rotation ticks, each row followed by its count of ticks:
The counts run from 0 to 980.
[ 69 108 160 147 146  60 119 116 124  93 161 126 172 153 105 127 158 115
 126 138  77 137 116 138 195 134 122 105 191 104 106 126 164 134 116 147
 137 116 107 121 124 108 104 115 125 127 104 154 134 183 172 141 167 108
 141 125 143 140 149 108 173 125 159 151 117 127 134 116 141 137  95 142
 134 159 104 159 138] : 513
[ 98 156 100 129 186 123  50  97 154 120 138 110 152 158 136  90 158 120
 161 114  72  98 145 102 158 154 137 108 143 109 105  83 154 112 139 137
 144 109 111  92 162 146 117 149  72 174  71 127 136 146 163 129 117 106
 144 137 120 167 122 137 162 150 144 110 146 106  93 111 125 112 118 134
 126 114  94 133 119] : 433
[106 103 142 167 140  84 164 106  98  99 119 175 162 149 159 110 116 116
 137 165 131 145 110 152 132 111 109 110 194 168 149 119 118 103 124 165
  90 105 158 131 144 109 125 124 176 152 131 141 143 129 104 145 146 135
  84 140  78 121 165 135 131 162 189 114 116 137 115 135 134 188  99 131
 175 141 176 123 124] : 592
[156 123 114 132 114 168 164 158  79 114 115  70 134 113 158 146 113 161
  74 122 127 140 110  98  87 133 133 139 101 117 125 152  80 139 129  76
 119 117 157 154  89 168 181 128 175 109 121 114 101 102  95 124 163 144
 117 122 142  80 100 115  88 140 126 130 107 153 102 142 122 126 173 121
 114 139 156 112 164] : 538
[116 147 145 145 141 128 120 127 105 156 145 170 138 105  91 133 133 142
 141 112  74 107 119 133 198  95 125 120 148 130 122 121 150 154 125 202
 131 111  99 111 111 133 101 157  85  79  89 142 105 139 150 119 129  91
 154 159 157 146 121 132 157  99 132 167 131  94  75 112 153 148  92 143
 102  90 138 171 109] : 909
[103 133 191 100 123  95 118 151 132  95 108 129 129 104  86 121 128 117
 157 168 101 147 147  86 104 136 140 119 138 129 153 104 139  86 129  81
  97 116 161 159 116 138 138 108 115 202  84  99 133 139 115 131 161 118
 126 120 137 121 149 130 168 105 143 105 114 148 185 151 166 114 187 157
 138 136  98  92 167] : 345
[176 153 149 171 136 186 158 193  80 151 138 152 126 124 145 133 141 171
  77  94 127  99 108 145 161  95 115 111 113 130 154 140 116 159 128 172
 109 124 127 109  75 156 115 159 117  96 122 122 126 135 109 131 134  92
 138 114 131 104 114 132 122 114 139 183  99 111  87 136 118 169 138 140
 140  77 180 112 114] : 634
[103  87 195 100 120 131 102 111 119 148 144 112 134  81 105 132 116 137
 132 125 117 103 134  60 150 109 115  99 167 172 144 133 101 115 126 140
 138 103 135 155 107 122 128 167  84 133  37 116  74 130  93 120 156  98
 151 139 128 136 102 143 198 113 132 135 132 137 111 116 151 139 115 147
 133 119  85 148 116] : 339
[ 47 140  99  91 169  99 129 122 147 117 157 168 143 172 116 112 133 128
 171  97  87 157 118 121 160 140 142 112 162 121  89 143 176 117 141 129
 150 101  99 130 146 193 107 151 110 146 121 135 136 123 154 116 121  92
 106 123 134 158 138 139 196 145 147 120 142 116 110 114 144 127 116 149
 111 138  99 159 115] : 823
[120 111 153 139 102 107 120 124 117 119  93  93 140 113  91 145 130 119
 145 146  57 149 150 131 119 130 156 158 153  81 146  86  95 136 147  98
  93  85 126 148  98 131 155  82  97 160  69 118  95 142 134 118 162 129
 130 136 164  99 101 111 124 104 116 121 137 157 119 153 156 106 133 137
 109 107 133 118 199] : 523
[108 131  75 147 163 125 159 112 134  70 134 135 185 153 174 130 119  92
  92 108 144 145 122 134 134 121 110 116 167 127 132 173 134  93 142 141
 106 126 145 143 170 166 148 126 181 125 129 139 142 137  99 134 118 131
  77 143  97 131 145 141 102 188 206 108 118 123 118 134 138 145 116 127
 139 176 165 149 144] : 675
[146 177 136 138 150 144  85 139  95 134  69 102 123 133 133 101 147 152
 172 151  90 128 145 101 102 149 157 153  92  81 142  59 110 132 127  94
 101 117 155 121 105 146 152 121  87 198 108 103 150  97 148 148 138 123
 125 124 148 127 112 117 116 106 122 128 126 139 112 138 123 104 178 133
 143  78 131  77 164] : 702
[102 149 145  82 150 154  92 131 102 148  96 118 118 115 105 113 109 168
 180 118 106 138 121  71 123 134 147 167  96  91 129 117 114 158 122 112
 143 118 131 125 116 171 151 154  65 151 113 116 121  87 157 125 136  82
 147 121 178 137  82 115 162 108 115 169 149 141 114 130 142  90 135 139
 126 101  94 142 121] : 830
[ 92  96 204 100 105  93 133 150 117 117 109 130 125 101  93 128 118 130
 160 162 110 144 129  91 104 121 143 119 165 150 154 107 111 101 133  97
  94 104 149 164  95 132 127 122 108 186  82 107 100 115 106 122 171 104
 124 118 135 116 130 133 194  98 132 112 122 157 153 149 166 137 162 157
 140 126  99 111 168] : 605
[ 91 126 131 141 144 150 136 160 106 134  89 160 147 116 136 115 162 152
 165 124 132 111 125  93 128 109 137 111 175 101 158 117 112 130 144 137
  54  95 136 144 121 162 102 124  84 199 110 114 156  88 136 130 138  72
  80 145 132 149 101 158 174 111 140 144  99 139 105 143 164 125 130 168
 158 103 123 116 161] : 425
[116 123  89 132 128  90 132 104 147  70 126  67 158 161 147 136 121  98
  92 124  94 169 140 128  99 158 138 145 132  98 115 133 119 103 145  68
 131 112 141 144 147 159 177  88 172 141 107 127 114 158 117 132 147 163
 109 116 121 100 139 105  94 174 161  85 130 147 138 141 122 103 159 109
 108 170 140 118 173] : 5
[108 127 173 110 148 113  87  92 146 117 156 141 157  90 114 108 128 106
 146 135 116  98 144  78 167 114 105  91 163 189 136 123 156  88 119 170
 132 119 142 125 156 120 115 169  95 125  45 128 113 141 103 120 128 115
 140 162 114 165 146 166 176 117 172 112 132  98 117 105 152 144 105 153
 123 135 106 152 101] : 75
[ 98 111 128 107 129 168 181 177  80 160 134 133 134 116 148 141 127 183
 114  99 147 117  82  78 124 106 132 104 147 142 118 177 101 155 139 122
 117 106 126 160  90 184 123 168 138  95 128 121 106  76 107 107 148  74
 114 133 145 118  95 142 156 125 118 157 103 142  83 127 134 140 128 145
 125 112 130 154 124] : 814
[130 143 151 159 110 101 108 134 110 112  92 120 148  99  87 128 150 122
 165 174  51 131 148 131 135 134 154 151 145  81 146  63 138 127 129 117
  72  95 135 143 111 121 132  92 112 161  89 119 128 137 155 135 155 129
 128 145 168 113 134 116 120  85 136 109 116 137 117 147 169 112 150 135
 111 106 149 109 204] : 785
[ 92  96 142 119 141 172 136 157  96 143 119 124 148 108 142 127 139 167
 130 102 150 100 107  64 143 105 128  99 166 125 126 167  91 152 137 130
 109 119 129 147 111 160 116 161  90 148  97 119 112  92 128 116 160  64
 111 137 147 149  80 133 187 117 130 166 112 146  92 126 144 126 106 157
 161 123  91 153 135] : 422
[100  79 200 124 101 102 148 139  98 150 115 137 128  95 109 134 117 147
 152 150 120 128 122  99 122 108 127 122 189 153 162 111  84 117 133 133
  85  86 145 168  89 118 123 121 107 169  79 114  94 109  99 123 162  99
 108 138 124 109 116 140 188 105 127 120 120 158 116 144 160 151 121 158
 144 104 119 119 149] : 865
[ 84 126 144 139 144  91 142 139 122 125 175 164 143 167 109 131 126 133
 123  96  82 148 102 161 202 115 122 108 173 133  96 160 166 142 128 165
 169 114  86 107 112 142  97 150 124  92 123 152 130 179 157 120 151  96
 140 111 146 130 139 116 182 133 144 165 123 105 108 124 138 153  91 140
 117 139 129 175  96] : 906
[ 30 138 110  92 168  89 145 146 134 114 150 166 142 180 112 118 135 133
 168 113 100 158 101 108 145 142 153 106 161 128  94 144 172 117 138 115
 132 100 104 138 146 193 103 152 129 154 144 134 156 115 167 117 133  86
 103 120 141 160 144 143 195 140 146 117 134 125 131 126 157 124 124 150
 114 148  99 160 120] : 822
[144 104 186 144 132 133 161 137  48 124  96 128 131 114 160 129  92 160
 130 160 160 140  95 110 108 120 112 151 127 143 165 135  66 157 104 136
 113 122 175 139 101 100 172 143 164 134 142 132 135  89 122 151 164 119
 129 125 118  95 119 100 109 144 148 178 117 166 117 134 114 150 119 111
 189 129 163 129 122] : 587
[151 147 159 133 146 150  75 126  77 139  82  69 121 117 153 110 115 161
 138 146 100 111 128  90  94 166 139 165  74  89 144  83  91 148 112  91
 140 132 157 114 105 118 171 134 101 165  95 113 133 105 147 153 146 132
 154 112 141 102  89  99 107 124 114 152 134 152 109 131  95 105 155 104
 163  98 121  95 134] : 178
[163 160 147 138 162 154  64 113  78 144 101  67 136 109 152 103 128 156
 140 140  99  98 133  86 105 160 133 154  78  91 143  73 103 148 109 110
 139 128 158 105 116 125 165 150  91 161  90 115 133 109 146 157 139 128
 168 123 144 122  92 105 101 120 119 157 132 139 109 124 107 106 152 112
 148  93 121 103 121] : 177
[115 113 194  85 116 135 101 131 121 135 114 101 118  75  89 131 111 131
 147 133 121 122 145  71 118 108 127 120 134 135 164 120  88 115 138 107
 119 108 146 149 104 142 145 142  62 162  46 105  86 128  93 121 155  94
 147 125 149 122  95 135 186  99 127 126 136 147 148 139 153 113 153 163
 133 110  85 119 138] : 80
[118 164 100 112 141  85 138 104 127  61 115 117 156 134 122 134  97  97
 122 143  91 183 128 126 113 158 139 171  91 101 116 134 156 107 123  88
 142 130 151 143 156 167 185 113 188 107 141 133 127 126 132 131 124 163
 129 136 152 121 154 106  69 147 175 110 134 134 149 139 148 110 152 113
  99 175 159 141 149] : 136
[116 100 182 145 120 118 106 136 101 149 125  95 142  96  92 141 148 146
 138 130  74 113 127 107 160 115 139 134 161 100 133 108  99 154 129 137
 108  96 111 135  84 118 124 132  78 125  61 133  88 148 149 122 183  95
 153 136 177 118  89 108 172  83 109 162 128 143  96 135 137 112 108 143
 121 102 101 142 162] : 781
[ 88  93 138 129 127 152 173 175  86 121 110 125 154 115 153 134 148 167
 120 124 159 125  97  81 125 118 126 104 173 120 143 176  96 136 135 107
  80 109 149 171 100 163 119 122 136 164 128 112 136  82 123 122 172  75
  80 123 132 122 107 133 166 126 144 154  87 155 119 141 145 132 131 157
 166 149 115 135 173] : 947
[ 94  89 197 101 133 111 102 104 116 132 151 113 140  86 110 120 114 132
 129 135 126 101 122  63 149 112 110  98 168 182 130 136 114 113 116 142
 144 115 138 148 121 114 122 171  97 122  53 122  88 130 103 120 159  94
 164 146 131 141 122 140 196 110 137 138 127 131 123 110 141 139 124 150
 131 134  80 152 109] : 338
[104 125 165  91 130 124 112 125 135 163 161 145 121  97  95 116 104 132
 143 113  89 118 126  89 152 100 119 101 156 189 115 116 135 103 135 155
 153 104 118 131 115 157 115 175  99  98  61 120  81 125  92 103 127 105
 153 155 128 135 133 158 189 113 131 105 141 116  88 108 146 158 124 144
  88  93 118 147  88] : 207
[138 133 151 162 116 106 111 135 114 134  89 127 142  89  87 132 150 121
 163 152  62 122 144 134 136 116 150 139 155  85 159  67 112 130 134 134
  68  87 132 139 101 120 130  88  89 153  74 123 117 133 139 117 151 119
 121 145 160 114 113 126 127  82 133 122 116 141 104 149 171 116 131 138
 111  92 149 111 198] : 784
